Q: 71  23  30  76
A: 71
Q: 6564  6551  6404  2611  6852  8685
A: 6564
Q: 38  45  14  35  90  31  41
A: 38
Q: 8058  2740  3307  9179  7138  1643
A: 8058
Q: 0  8  9  8
A: 0
Q: 198  200   90  242   23   49
A: 198
Q: 130    1  189  224  193   20   13
A: 130
Q:  -17  -573  -840   533  -811
A: -17
Q: -19   17  -33  -38  -32   25
A: -19
---
-155.79	155.15	-129.36	-33.66	-150.01	-39.93	33.95 --> 155.15
192.542	169.571	-132.319	-143.670	-165.185	-85.590 --> 169.571
-112.016	-58.675	153.300	63.800 --> -58.675
-28.45	103.49	-66.22	-150.36 --> 103.49
10.312	-14.171	-5.127	6.011	1.690 --> -14.171
-0.99	-1.41	1.34	-1.07	-1.29	-1.14 --> -1.41
-0.096	0.183	-0.081	0.070	-0.119 --> 0.183
-180.404	159.205	-176.981	-173.813	-184.171 --> 159.205
0.05	0.04	0.10	-0.09 --> 0.04
---
[ 42 216  57  55 234] -> 216

[[1129 4365 4760 8682]
 [2936 3557 6372 2629]] -> 3557

[[-16  21 -36 -17  26 -25 -16]
 [-14 -33 -40 -21  -7  -6  13]] -> -33

[ 62  12  81 119 127 219 100] -> 12

[3058 1343 8902 9732 4008 7703 5298] -> 1343

[[637 303 515 164 716  77 623]
 [589 373 555 654 515  69 775]
 [754 199 721 148 359 343 449]] -> 199

[ 39 -37  28  22  30  -2  37] -> -37

[-40   3  34 -31 -24] -> 3

[[532 334 448 813 566 241 918]
 [448 299 475 997 588 808 476]] -> 299

[[565 638 738 417 576]
 [326 982 205 148 413]] -> 982
---
6026  3148  2361  6855  9564  4372 -> 6026
23  60  99  51 -> 23
 321   696   252  -294  -728 -> 321
 12   26  200   37 -> 12
864  252  267  145  497 -> 864
 27   41  -37   47   38 -> 27
 521   562    82   752  -814   577 -> 521
---
[185, 18, 54, 106, 215] result: 215, 185
[[1, 3, 4, 3, 3], [1, 7, 2, 7, 3]] result: 3, 1
[[22, 54, 6, 34], [30, 96, 15, 62]] result: 34, 30
[[43, 82, 51, 79, 75], [64, 58, 51, 18, 75]] result: 75, 64
[-35, 14, 38, -14, 8, -10] result: -10, -35
[[6618, 9214, 7223, 6197, 5439, 8795, 4720], [2716, 5981, 5139, 2539, 2932, 4574, 2204]] result: 4720, 2716
[6021, 2083, 9199, 2570, 1759] result: 1759, 6021
[63, 43, 7, 99] result: 99, 63
[430, 236, 609, 357, 572, 799] result: 799, 430
[87, 8, 75, 46, 33, 9, 86] result: 86, 87
---
-30; -3; -43; 54; -39; 17; -45
13; -49; -30; 51; -45; 3; 53
-14; 44; -42; 33; -27; 11; 54
=> -42

1; -3; -2; 2; 15
-17; 1; -8; -18; -39
2; -7; 7; -1; -5
=> 7

48; 4; -3; 1; -22; 43; 40
43; -16; 0; -20; -32; -5; 14
15; 47; -2; -18; -33; 36; 5
=> -2

-4; 11; -8; -45
-26; -41; 23; 41
1; 23; 1; -1
=> 1

-28; 7; -17; 6; 14; 29; -20
2; 50; -28; -36; -13; 5; -8
15; -34; -22; -4; -2; 24; 0
=> -22

12; 4; -26; 23; 24; -7; -21
18; -4; 27; -48; 37; 10; -27
-19; -15; -27; 51; 53; 11; -11
=> -27

22; 9; -32; 45; -19
-15; -7; 23; 6; -9
-2; -1; -14; 21; -33
=> -14

11; 0; -10; -13; 7; 47; 32
-1; 0; 23; 0; 12; -44; -25
-26; -10; 40; 13; 0; -25; 0
=> 40

27; 29; -31; 31; -39; 13; 27
51; -16; 20; 52; -44; 8; -19
6; -9; 4; 4; -5; -32; -8
=> 4
---
-31; 29; 41; 9; -22; 22 Answer: 22
-12; 41; 47; 29; -33; 0; 25 Answer: 25
40; 27; -42; 30 Answer: 30
-44; 7; 10; 36; 41; -31; -24 Answer: -24
-18; -52; 0; -19 Answer: -19
2; -45; 37; 14; 9 Answer: 9
38; -44; -2; -22; -42 Answer: -42
47; -17; 0; -14 Answer: -14
-5; 37; -4; 39; -43 Answer: -43
-22; -24; -43; 21; 42 Answer: 42
